In the data rows, the value 128 means zero.
A hidden rule labels the rows of this table. It goes by one to three of the table's principal directions, not those with the most spread.
[139 153 177 101 165 141 124  92 106 131 106 124 104 142 116 120  67 178
  71 101  96  95 112 117 143 183 103 127 173  76 176 169 135  70 102 131
 117  97 144 203  95 100 116 116  63  84 124  72] 2
[140 123 148 139 118 134 145  96 109 112 112 121 114 134 132 127 119 150
 151 121 128 117  81  91 167 148 159 115  82 150 107 137 146 119 127 127
 129  70 171 172 130 122 141 189  88 123 153 139] 1
[168 184 127 129 165 159 126  97 128  97 135 113 161  93 103  71  98  99
 143 131 116 162 107  90 156 128 119 138 141 131 156 100 132 120 139 112
 166 141 133 125  89 166 176 107 156  91 110  48] 3
[105 165 145 132 172 149 115 119  86 115 164 116  94 144 110  71 113 132
 129 107 127 130 108  76 175 170 155  97 116 144 131 136 118  83 111 129
 147 126 128 184  86  89 116 159 115  80 122 121] 3
[108 166 127 123 177 111  98 118 105 151 163 131 109 129 104  67 139 102
 133 131 124 120 145  84 142 177 138 104 149 138 133 130 113 107 119 157
 135 153 121 169  84  91 102 126 119  44 110  87] 2
[134 237 101 139 132 138 125 113 101  85  93 127 116 148  96 124 128  97
 129 148  90 210 119  87 160 126 116  90 189 120 108 104 142 155 161  96
 137 134 117  73 112 190 198  55 171  82 104  26] 3
[ 72  54 112 160 106 122 151 172  91 177 186 148 108 107 143 109 185  88
 148 111 153 114 168 138 112 113 162 113  85 185 131  84 139 174 139 148
  94 156  52 107 132 128  70 141 138 177 159 199] 2
[168 146 131 166 133 177 169  87 136  86 119 137 161  87 119  94 103  81
 159 151 114 165  89  75 163 123 127 122  93 163 124  95 136 163 144 108
 144 114 158 124 103 168 194 145 139 101 144  56] 0
[104  91 109 138  99 134 182 171 150 169 162 147 124  77 151 134 153  98
 108 125 131  95 150 134  93  97 128 105  90 174 149  97 133 174 125 114
  98 149  95 118 137 118 104 128 164 185 126 165] 3
[111 161 127 108 152 105 121 128 106 107 103 125  83 192 121 169 104 172
  72  96 111 143 119  93 120 162 125  98 199  75 132 168 149  71 130 113
 132 132 113 163 103 115 130  73 106  93 119  83] 4
[143 186 128 146 146 169 151 111 158 107 110 126 119 111 116 100  74 114
 110 135 115 157 100  96 170 146 130 107 108 147 143 128 123 122 109  98
 144 118 152 138 126 136 169 152 131 124 114  75] 1
[127 132 137 122 148 139 112 113 141 133 127 126 121 132 127 120 111 125
 125 134 122 135 135 122 126 138 121 122 140 106 134 129 116 108 130 134
 141 136 127 141 121 120 122 116 119  87 126 103] 0
[ 81  90 126 109  77 102 102 168  90 178 131 132  99 153 127 159 191 156
 139 115 155  97 151 190 123 114 150 124 140 112 109 131 142 153 134 163
  70 134  78  91 171 122  65 129 121 188 142 222] 4
[113 123 107 124  78 108 112 140 129 117 138 137 118 149 118 150 151 119
 140 127 138 144 143 130 120 107 135 131 166 126 103 134 136 126 109 103
 117 154 125 111 121 111 147 140 110 141 111 134] 4
[127 108 123  93 109  88 101 152 154 155  95 117 131 160 141 184 152 173
 115 143 139  86 141 186  99 122 115 154 133  96 111 163 116 123 119 158
 107 116 149 108 180 109  98 140 120 165 129 198] 1
[140 168 168 107 154 163 107  96 142 118  73 119 118 160 130 147  55 169
  87 148  80 127 127 148 137 166  97 125 157  50 143 170 104  95 107 134
 131  97 170 159 138 113 135 103  89  77 122  74] 2
[ 60 149 131 117 198 148 114 147 118 164 173 124  68 156 141  86 105 118
  91 109 118 121 156  69 120 177 162  51 131 106 158 129 107  81 126 149
 152 179  78 193  92  66  61  91 138  39 128 103] 4
[ 61 105 134  97 175 147  93 183 107 197 141 105  73 156 149 149 144 187
  93 109 138  90 163 188 101 148 147  92 136  65 157 139 111  99 137 179
 108 154  48 124 163 110  30  72 157 144 134 196] 0
[104  68 121 115  69  90 128 164 138 166 162 144 150 128 161 143 180 110
 151 131 153  74 171 161  80  86 125 150 100 155 121 120 118 164 114 143
 109 149 134 129 154  81  79 165 125 147 142 208] 1
[102 227 107 105 208 130 121 147 136 163 124 128  77 134 127 114 108 147
  59 102 109 137 136  94 117 168 131  51 209  92 180 143 127  99 149 126
 143 176  69 138  99 126 104  10 185  45  94  17] 1
[ 86 205 124  87 177 118  55 128  58 111 106  89  70 224  76 140 134 170
 112 119 123 174 134 107 154 175 112 100 218  37 115 143 142  53 130 152
 131 149  91 136 124 136 119  75 114  70 103 101] 0
[115 145 120 110 164 129 105 137  81 134 149 115 133 146 114 103 142 137
 139  97 152 108 130  97 123 140 119 134 178 104 175 113 154 100 123 150
 140 166 100 165  99 131 114 115 130  69 130  80] 4
[216 106 105 152  96 145 184  80 197  51 115 118 227  64 145 138  98  53
 172 173 121 212 115  97  87  50  79 174  77 165 113  62 139 176 153  64
 197 131 182  80 133 204 245 121 156 154 133  67] 3
[ 64  76 139  86 109  92 106 200  91 203 129 142  73 184 142 202 194 209
  79  95 142  69 176 229  93 133 131 124 172  72 123 185 127 121 136 175
  39 150  45  82 168  97  17  69 128 200 144 245] 3
[154 134  85 138  61 116 147 135 146 104 117 130 161  91 113 146 153  92
 154 130 146 162 114 131 123  64 123 147 146 156 122  80 167 175 141  83
 128 139 120  69 142 190 192 129 161 196 109 117] 4
[147 120 115 148  74  92 130 113 112  77 120 134 144 150 110 139 158 107
 169 134 143 159 104 107 153 104 134 157 118 172  71 123 144 142 132 105
 129 103 164 106 128 142 177 184 107 157 135 160] 0
[155  58 133 141  39 131 155 126 140 122 108 143 173 104 145 169 148 125
 168 139 145 114 123 181 116  73 120 178  94 145 111 114 149 186 122 117
  96 101 154  90 171 156 150 177 105 210 156 178] 1
[ 78 149 135 115 216 105  57 126  95 149 159 110  85 201 112  82 134 128
 137 132 136 148 165  94 142 202 155 103 133  96 106 154  93  60 129 192
 156 166 103 164 108  78  59 117 109  29 133 138] 3
[171 188 118 113 137 140 161 130 207 118  84 140 130  95 148 161  73 169
  48 113 115 116  87 137 112 118 109 105 186 119 170 172 120 125 120  74
 143 128 151 121 121 126 173  77 160 133  96  41] 4
[ 81 162  97 144 112  91  93 157 104 129 118 144  77 188 103 148 177 135
 140 138 149 157 131 129 160 157 167  92 160 135  59 162 122 136 122 145
  99 142 114  95 144 111 119 140 128 126 115 153] 4
[ 88  63 131 143 110 145 100 153  98 157 157 118 120 141 128 112 173 121
 191 136 161 101 143 155 150 122 168 147  64 142 107 105 124 134 121 174
 106 126 110 120 160 119  79 208 116 162 159 235] 4
[142 178 124 112 107 183 172 127 156 145 138 141 162  43 135 103 101  65
  98 138  79 142 157 124  91  69  79  96 168 109 199  53 140 191 157  83
 127 173  85  98 107 175 154  16 203 107  96  21] 2
[152 149 168 100 148 150 115 105 163 118  90 132 130 153 149 150  63 186
  81 122 109 103 114 151 125 151 107 135 165  71 151 196 100  88 102 123
 138 115 174 164 123  84 126 114  90  80 130  80] 4
[144 101 110 152 155 100 113 116 122  76 166 118 146 154 105 101 160 101
 185 136 166 158 106  69 153 140 150 160  85 178  71 134 120  88 127 134
 166 139 161 140  95 112 155 205 119 113 136 168] 2
[146 127 136  93 167 118 132 125 148 133 132 112 134 125 123 119 111 149
  88 109 143  94 107 103 117 141 103 138 137 117 166 141 131  82 121 137
 141 140 134 168 111 104 114 137 118 120 129 128] 0
[209 114 121 135  89 135 152  95 196  90 101 126 210  73 136 124 100  96
 158 147 133 124  90 123 126  73 112 189 100 157 142 102 137 156 134  96
 162 107 194 109 132 167 201 173 137 156 133 103] 4
[103 137 101 151  76 122 132 156 129 130 111 138 111 131 127 157 159 107
 141 145 127 151 137 156 135  95 137 111 121 150  94 104 131 176 141 112
 106 117 113  72 171 158 140 128 162 179 117 168] 0
[ 79 137 142 135 116 158 106 131  30 129 119 110  93 165  92 130 148 125
 158 133 110 177 154 150 161 139 125 113 131  81 110  84 159 141 145 153
  89 114  69 100 158 186 110  97 121 153 136 156] 3
[162 194 101 110  99  97 127 127 157 107 108 126 154 114 122 144 140 118
 125 144 116 140 121 126 115  92  99 134 168 139 119 125 128 150 134  90
 143 128 163  95 131 145 181 101 168 122  87  87] 3
[134 191 186  86 215 186 142  99 123 142 103 116 109 126 133 101  31 174
  33 109  76 106 114 110 132 191  93  83 163  47 208 159 115  86 124 143
 135 125 119 197  96 106  97  42 118  55 129  31] 3
[133 137 166 115 145 152 157 110 119 133 116 136 115 123 143 123  73 153
  68  97  99  97 116 114 124 148 106 113 149 107 184 143 135 111 120 116
 122 108 128 184 103 110 115 102  97 100 141  78] 0
[139 136 129 133 160 105 128 111 137 121 146 139 118 128 135 109 120 135
 113 105 142 139 115  97 127 149 142 113 147 152 127 155 119 103 131 117
 156 140 128 152  91 101 127 116 115  84 129  89] 0
[132  67  94 175  51 157 152 132 163 131 146 124 186  55 132  92 170  32
 237 185 181 153 113 129 146  62 169 133   0 210  81  28 135 237 140 144
 137 128 145  78 193 175 153 236 165 209 157 211] 4
[141 155 168 132 201 190 114  90 101  98 103 112 123 164 114  93  64 161
 125 118 120 129  86  87 184 189 134 130 127  85 158 155 126  73 116 157
 148 111 152 185 100 126 134 153  90  55 159  67] 4
[129 158 151 105 107 147 110 113  86 104  59 119 124 183 114 189 110 180
 118 142 104 147 123 167 135 139  89 132 181  39 114 152 146 132 123 139
  96 100 144 116 165 159 148  89  98 125 132  98] 1
[171 103 118 140 130 118 155 125 162 118 143 130 161  81 138 123 132 128
 136 122 143 111 107 128 119 109 128 161 100 175 135 132 128 128 124 106
 143 118 153 124 114 133 156 157 141 164 122 136] 3
[123 134 121 116 216 122 167 163 169 170 173 145  99  86 161 114 103 158
  26  72 123  82 133 111  79 154 131  88 167 142 205 167 109  85 135 110
 144 177  69 161  66  84  82  39 178 105 108  78] 0
[115  96 130 136 101 144 132 128 121 140 126 121 114 116 128 146 116 128
 139 126 116 150 153 158 122 118 139 134 112 107 131 106 150 127 122 114
 114 117 101 115 152 158 127 121 109 184 123 148] 3
[104 138 142 133 147 175 154 129 124 138 110 132  93 121 131 143  82 136
  73 131  92 138 136 131 121 152 110  84 143  91 156 124 129 130 120 119
 109 124  99 144 129 135 125  81 121 130 125  86] 0
[155 128 145 134 145 141 120 113 144 106 138 126 145 118 113 104 104 129
 131 130 122 116 118 131 153 136 116 170 116 138 134 148 108  91 105 118
 137 114 164 144 105 112 145 173 114 129 112 138] 2
[151  85 141 105 175  93 156 140 132 160 215 132 159  74 137  61 159 112
 108  95 141  33 130  87 103 133 119 163  94 199 178 134 112  96 121 143
 131 151 131 186  50  59  81 165 135 114 133 170] 3
[ 64  94 127 126  96 108  95 174  98 186 121 136  84 165 137 163 185 150
 137 137 138 114 167 205 126 129 164 106 116 108  86 137 116 164 147 179
  72 125  74  72 189 125  49 111 139 181 146 237] 2
[140 188 124 146 136 139 130 108 147 102 126 142 134 130 112  93 110  89
 140 151 113 156 119  84 165 142 130 115 122 154 110 134 109 134 120 113
 143 133 168 133 108 115 162 150 135  73 114  75] 3
[104 184 108 139 145 143 105 132  88 131 139 118 117 132 107  85 160  90
 168 138 130 164 132 100 159 124 142  97 137 140 123  79 132 152 160 142
 139 148  93  98 126 166 131 104 175  80 124  97] 0
[120 110 122 138 175 139 155 144 134 146 170 136 116 101 148 108 128 129
 108  96 137 115 130 102 108 134 145 105 125 151 164 127 127 112 141 121
 143 160  85 145  90 116 104  93 157 109 134 103] 1
[108 125 124 131  97 118 106 132 114 144 103 133 115 151 125 148 145 127
 144 139 127 142 144 159 134 124 140 123 140 109 107 122 135 154 141 146
 106 121 110  93 162 150 114 117 120 139 138 146] 0
[138 170 110 171 204 141 144 120 139  89 153 126 118 112 121  89 110 103
 123 140 116 180 111  75 146 160 140  99 104 177 108 132  97 109 136 105
 178 132 136 131  86 131 166 113 172  90 105  82] 2
Here are more rows. What is the label of each one?
[118  85 157 104 122 163 117 132 123 163 146 110 134 114 144 115 114 153
 139 109 142  86 140 165 122 117 132 148 100  98 172 117 133 110 109 147
 122 130 114 155 148 113  81 154 105 149 145 170] -> 1
[165 143 164 121 155 142 157  84 170 140 140 142 164  63 142  69  64  96
  97 138  97  97 126 101 118 149 105 124 103 144 173 127 103 138 113 125
 152 118 173 194  92  92 125 126 113  73 120  62] -> 2
[ 88 119  94 162 143 107 113 142  75 119 150 116  83 157 116 133 169 121
 167 120 137 184 140 103 137 144 177  99 121 145  83 107 149 116 149 128
 140 129  80 111 125 159 131 114 138 138 125 148] -> 1
[118 135 117 103  89 100  79 157  99 100  69 105  99 221 104 210 163 220
 129 121 163 126  94 185 158 130 134 157 174  82  75 191 141  96 104 139
  92 100 146  85 181 130 142 175  95 202 132 211] -> 4
[158  95 132 131 142 153 166 129 146 118 132 127 167  99 153 130 117 134
 127 116 143 105 103 119 109 108 120 144 101 138 160 120 136 139 138 127
 143 134 135 137 121 140 136 129 149 137 155 117] -> 4
[156  84 122 123 115  77 155 145 199 145 155 151 158  93 176 132 127 140
 101 103 156  70 122 142  84 109 145 150 101 187 140 172 105 130 111 109
 149 135 162 149 117  66 107 157 132 156 129 165] -> 1
[128 150 110 124  75 144 102 137 135 108  84 113 150 156 128 156 147 124
 177 157 148 153 111 153 147  82 134 134 120 111  95 103 132 170 142 133
 133 123 148  71 189 167 156 151 155 145 141 154] -> 4
[124  95 140 139  89 119 115 111  95 119 117 121 123 143 108 137 150 125
 166 147 128 123 123 137 153 131 126 154 100 137  91 117 138 132 115 142
 103  81 156 135 148 134 137 199  77 156 139 184] -> 0
[104 152 100 146 112  96 120 145 107  99 134 150  96 161 120 165 155 134
 123 117 131 189 140 129 118 126 140  96 190 125  77 153 132 130 138  93
 127 153  98  95 113 131 148  66 149 125  98 102] -> 2
[ 87 124 111 154 179  88 143 181 168 181 203 178  77 105 169  95 157 134
  78  92 146  95 147 129 111 160 199  66 121 209 116 195  68 126 134 125
 131 174  81 129  79  37  51  90 185 107 113 154] -> 3
[134 179 160 138 156 178 163  95 140 126  90 135 117 110 141 119  65 121
  93 156  75 146 116 111 143 160 112  73 102 108 137 127 111 156 139 127
 130  92 152 151 138 137 136  84 136  81 132  58] -> 3
[146 133 140 118 129 144 119  98 130 127 120 117 133 111 116 121 105 122
 130 137 105 149 137 135 127 126 111 138 144 101 141 111 134 118 131 119
 133 121 124 122 122 152 147 106 108 122 120  94] -> 2
[129 144 111 141 101 109 115 123 167 109  89 136 112 161 138 159 109 135
 124 134 139 174 117 138 138 124 155 115 137 131  90 154 121 133 128 107
 146 121 144  96 160 132 152 134 115 142 131 125] -> 4
[153  35 103 161  57 123 140 123  93  73 136 115 194 135 121 156 184  91
 238 145 174 155 120 121 121  65 121 206  74 162  85  68 175 161 129 124
 134 119 156  98 153 187 188 221 104 190 168 186] -> 4
[193  85 134 151  78 122 137  79 130  71 121 121 196 108 109 102 141  89
 208 147 153 107  73  84 168  94 118 209  72 195 107  95 148 138 116 119
 145  74 222 151 116 145 201 255  76 136 159 154] -> 0
[105 130 130 116 136 113  91 130  83 115 106 111 115 182  83 142 146 134
 133 151 133 130 128 126 147 160 102 140 144  88  98 128 134 108 116 171
 103 118 135 140 145 131 121 158  99 130 126 170] -> 0
[171  92 158 107 106 124 121  90 137  74  84 109 146 186 133 175  94 195
 140 118 147 116  76 120 146 139 129 177 113  93 102 188 143  70  94 124
 140  85 210 173 139 100 161 212  38 142 163 154] -> 1
[134 172 128 126 133 121 139 118 132 114  81 139 103 149 111 159 106 148
  81 131 105 140 107 118 142 155 111 105 174 105 122 158 137 123 128 117
 108 109 138 127 126 137 153  99 116 122 116  82] -> 0
[132 127 145 130 145 137 154 120 137 130 159 149 125 105 135 103 103 122
  96 111 118 126 134 112 121 144 125 114 134 142 147 149 116 120 115 109
 128 148 120 154  86  93 119 107 118 111 122  93] -> 3
[147 115 132 127  98 126 135 104 133 101 131 135 152 131 136 128 121 111
 150 124 131 135 118  96 121 107 127 139 135 131 124 121 142 129 127 108
 146 133 155 150 108 120 155 145 104  98 140  97] -> 4
[146  94 142 107  75 141 121 123 121 122  96 133 162 152 144 180 125 158
 147 125 127 112 142 171 102  95 104 174 167  70 143 140 153 138 117 127
 106 133 142 115 147 142 140 120  91 132 153 107] -> 1
[140  95 141 149  86 162 156 107 141 113 105 140 127 112 132 155  98 125
 128 135 111 142 119 139 134 115 123 135 120 122 127 122 144 140 115  98
 110 101 141 126 136 147 163 149  88 162 139 112] -> 0
[175 107 111 173 182 140 166  98 158 105 212 120 210  25 147  24 150  13
 212 169 133 159 128  52 114  94 136 135   1 241 114  39  94 175 178 127
 214 143 154 130  85 151 156 144 216  76 134 118] -> 2
[147  85 153 118 158 169 139 103  80 129 137 110 151 102 109 114 103 134
 130 101 121 141 139 134 115 130  95 165 151  73 192  87 175 104 140 139
 121 142  71 136 103 190 129  79 103 144 147  83] -> 3
[210 128 128 140 101 113 147  81 150  46  84 114 175 123 116 154 103 147
 152 123 139 155  56 108 154 100 112 188 117 153 105 138 155 107 130  79
 163  67 206 125 127 173 224 186 103 169 129 118] -> 0
[ 71 154  77 175 138 111 147 173 141 149 141 157  59 131 133 147 151 103
  99 126 119 183 157 122 122 143 174  52 141 165  94 131 121 152 148 102
 117 157  60  78 131 139 119  63 183 148 100 116] -> 3
[118 109 117 125  97 136 143 136 135 156 132 130 136  93 142 140 144 109
 140 141 130 138 152 153  96 100 124 109 117 122 131  89 140 177 140 128
 118 142 100 103 158 152 120  94 148 154 127 126] -> 1
[126 119 136 107 124 118 109 138 105 128 126 123 129 156 123 136 139 158
 124 104 142 106 122 142 132 126 132 149 157 104 139 146 138 107 128 141
 117 135 115 127 122 121 110 128 117 136 140 150] -> 4
